Rotation paths and how fast each direction turns (degrees a step)
Each turn is a multiple of 5 degrees from 10 to 175, or 0.
Each row of a path follows its step; steps can be skipped.

step 0: 12.8, 0.1, 13.6, 6.4, 0.0, 6.0, -2.4, -6.2, -12.2, -11.8, -7.5, 9.6, 4.0, -11.3, 4.3, 18.1, -19.0, 16.7, 40.5, -5.9, 5.9, -3.9, 5.9, -8.4, 5.4, 2.8, 12.6, 21.2, 5.3, -4.8, 0.0, 5.0
step 1: 8.2, -6.2, 11.9, 2.6, 11.9, -1.5, 5.7, 2.3, -12.2, 11.9, -3.8, -0.9, -0.9, -8.2, 21.1, 3.4, 2.6, -7.3, -5.6, -12.1, -0.1, 13.0, 5.9, 23.2, -2.4, 14.2, -16.0, -11.9, 28.7, -13.2, 2.0, 24.9
step 2: 12.2, -16.0, -20.1, -27.0, -9.0, 3.4, -1.3, 6.1, 26.5, -6.4, 5.6, 10.9, 9.7, 2.8, 12.9, 1.4, 10.9, -5.0, -5.5, -8.7, -19.6, -10.8, -3.9, -6.6, 5.3, -2.5, -6.4, -10.7, -1.5, 8.5, 20.1, 15.2
step 3: -26.0, -9.8, 1.4, 0.2, -22.8, -2.5, -9.1, 3.1, -4.7, -0.5, -1.7, 11.5, 12.6, -16.0, -0.3, 8.9, -16.3, 24.6, 11.3, -7.0, 10.8, -18.1, 10.0, -2.6, 5.1, -16.3, -6.9, 7.2, -9.4, -12.5, 14.5, -6.6
step 4: -1.4, 8.8, 14.5, 19.0, 7.1, 13.9, 7.5, -4.5, -17.6, -14.2, 3.8, 12.1, 15.9, -0.4, 7.5, 4.6, -11.9, 1.2, 4.7, -22.4, -0.9, 17.0, 7.6, 7.4, 9.5, 34.4, 9.7, 3.2, 4.8, -7.1, 6.3, 3.8
step 5: 24.4, -4.2, 3.9, -16.2, 18.8, -14.1, -11.4, 11.3, 11.8, 10.2, 11.4, 7.1, -0.1, -1.2, 2.3, 22.3, 4.9, 10.4, -2.2, -9.6, -16.8, 0.4, -6.9, 10.8, 0.6, 2.8, 5.0, -0.1, 16.1, -0.5, -4.9, 30.4
step 6: 4.6, -24.1, -13.5, -4.8, -18.1, 0.4, 5.9, -1.0, 5.9, -9.0, -16.4, 19.6, -22.6, -14.5, 19.5, -2.6, 4.1, 8.1, 4.3, 1.0, 3.9, -18.4, 1.6, 0.5, 12.6, -14.2, -11.7, 3.5, 13.3, -3.2, 19.2, 4.2
step 7: -22.9, -6.7, 8.9, -4.9, -2.2, 8.4, 11.4, -9.2, 7.6, -10.8, 12.1, -0.2, 24.3, -7.5, 3.9, 9.2, -10.8, -8.7, 9.0, -11.8, 13.4, 1.9, 9.4, 13.2, -5.2, 8.6, -10.0, -13.4, -11.3, -19.2, 27.5, -5.4
step 8: 6.7, 12.8, 13.6, -3.0, 5.9, 9.5, -21.1, 16.0, -3.1, -4.4, -8.0, 3.9, 25.8, 3.1, -3.3, 9.6, -5.2, 11.8, 15.6, -23.7, -18.5, 8.2, -2.7, -16.6, -1.3, 11.5, 0.8, 14.5, 5.8, 8.9, 8.2, 17.1
step 9: 23.5, -11.7, -7.8, 1.6, -6.8, -23.0, 3.6, 1.0, -20.3, 15.4, 0.5, 15.9, -5.2, -13.3, 18.5, 6.1, -2.2, 20.4, -6.7, -5.3, -0.6, -10.8, 13.8, 5.6, 9.2, 9.9, -9.0, 2.1, 8.2, -7.4, -11.8, 19.2
2.6, 9.2, 6.0, -9.1, -1.5, -2.3, -1.6, 1.9, -2.1, -0.8, 2.8, -2.0, -3.5, -7.7, -3.3, 0.6, -2.4, -5.2, 0.3, -1.0, -3.9, 4.0, 6.1, -1.6, 10.6, 2.1, -4.0, -0.6, 4.8, 1.1, -2.7, -3.5
95
-4.0, 4.2, 2.9, 3.0, -3.8, 5.9, 1.0, -1.0, 4.4, 3.4, -5.3, 1.1, -0.9, -0.6, -8.4, 3.4, -2.1, -6.3, -3.6, 2.1, -3.4, 1.3, 4.2, 1.2, -7.4, 7.6, 4.9, -6.4, 4.3, -2.1, 3.3, 7.1
115
-4.3, 0.8, -2.5, 3.6, -0.2, 3.6, -3.0, 0.7, -1.2, 1.7, 5.8, 5.3, -2.0, 3.3, -2.6, 0.4, -4.1, 6.4, -9.6, -2.0, -5.2, -3.2, -0.6, 5.0, 10.2, 0.2, 10.1, -0.2, -0.7, -1.7, -4.7, -2.6
60
-2.5, 1.5, -3.2, 5.2, 4.2, -6.4, 8.8, -4.7, -1.5, -4.5, -6.1, 4.7, 2.4, 0.1, 3.7, -4.3, -3.2, -3.5, -8.2, -4.3, 1.2, 0.0, 3.4, 2.5, -0.1, 4.4, -7.4, -2.5, 2.8, -4.6, -3.9, -5.1
130
6.2, 0.8, 4.4, 4.9, -6.8, -1.6, -4.1, 2.3, 2.2, -2.8, -0.4, -0.6, 7.8, -0.6, -2.2, 1.4, 2.3, 3.9, -3.9, 0.3, -0.1, 7.9, 3.7, -3.4, -3.4, 2.9, 2.5, 9.0, -3.2, -9.1, -0.5, -6.6
85
-1.1, -4.3, 2.7, -6.1, 1.2, 6.6, 4.7, -6.1, -8.3, 0.1, -5.9, -4.9, 4.9, 3.0, -5.2, 6.5, -4.1, 2.3, -0.4, -4.7, 2.8, 7.9, -7.7, -1.0, 1.9, -2.0, 1.5, -1.1, 3.0, -1.4, -2.0, -2.3
100
-5.9, 8.6, 2.6, 2.8, 0.4, -6.8, 0.7, -2.3, -7.6, -2.4, -1.2, 1.4, 4.6, 1.3, -5.6, 1.9, 1.0, 5.7, 5.1, 1.2, -0.7, -3.1, -3.6, -0.1, 1.4, 9.8, -1.3, 3.9, -7.1, 6.2, 1.6, 3.5
85
-2.7, 5.0, 6.4, 0.1, -2.5, -4.4, -1.6, 0.1, 0.3, 3.1, 3.1, 0.9, 0.6, -2.6, -3.6, -3.6, 0.7, 7.6, -2.2, -4.5, 0.4, 4.1, -1.6, 11.7, -8.0, -10.3, -4.7, -3.5, 2.2, 1.5, 0.0, 0.6
170
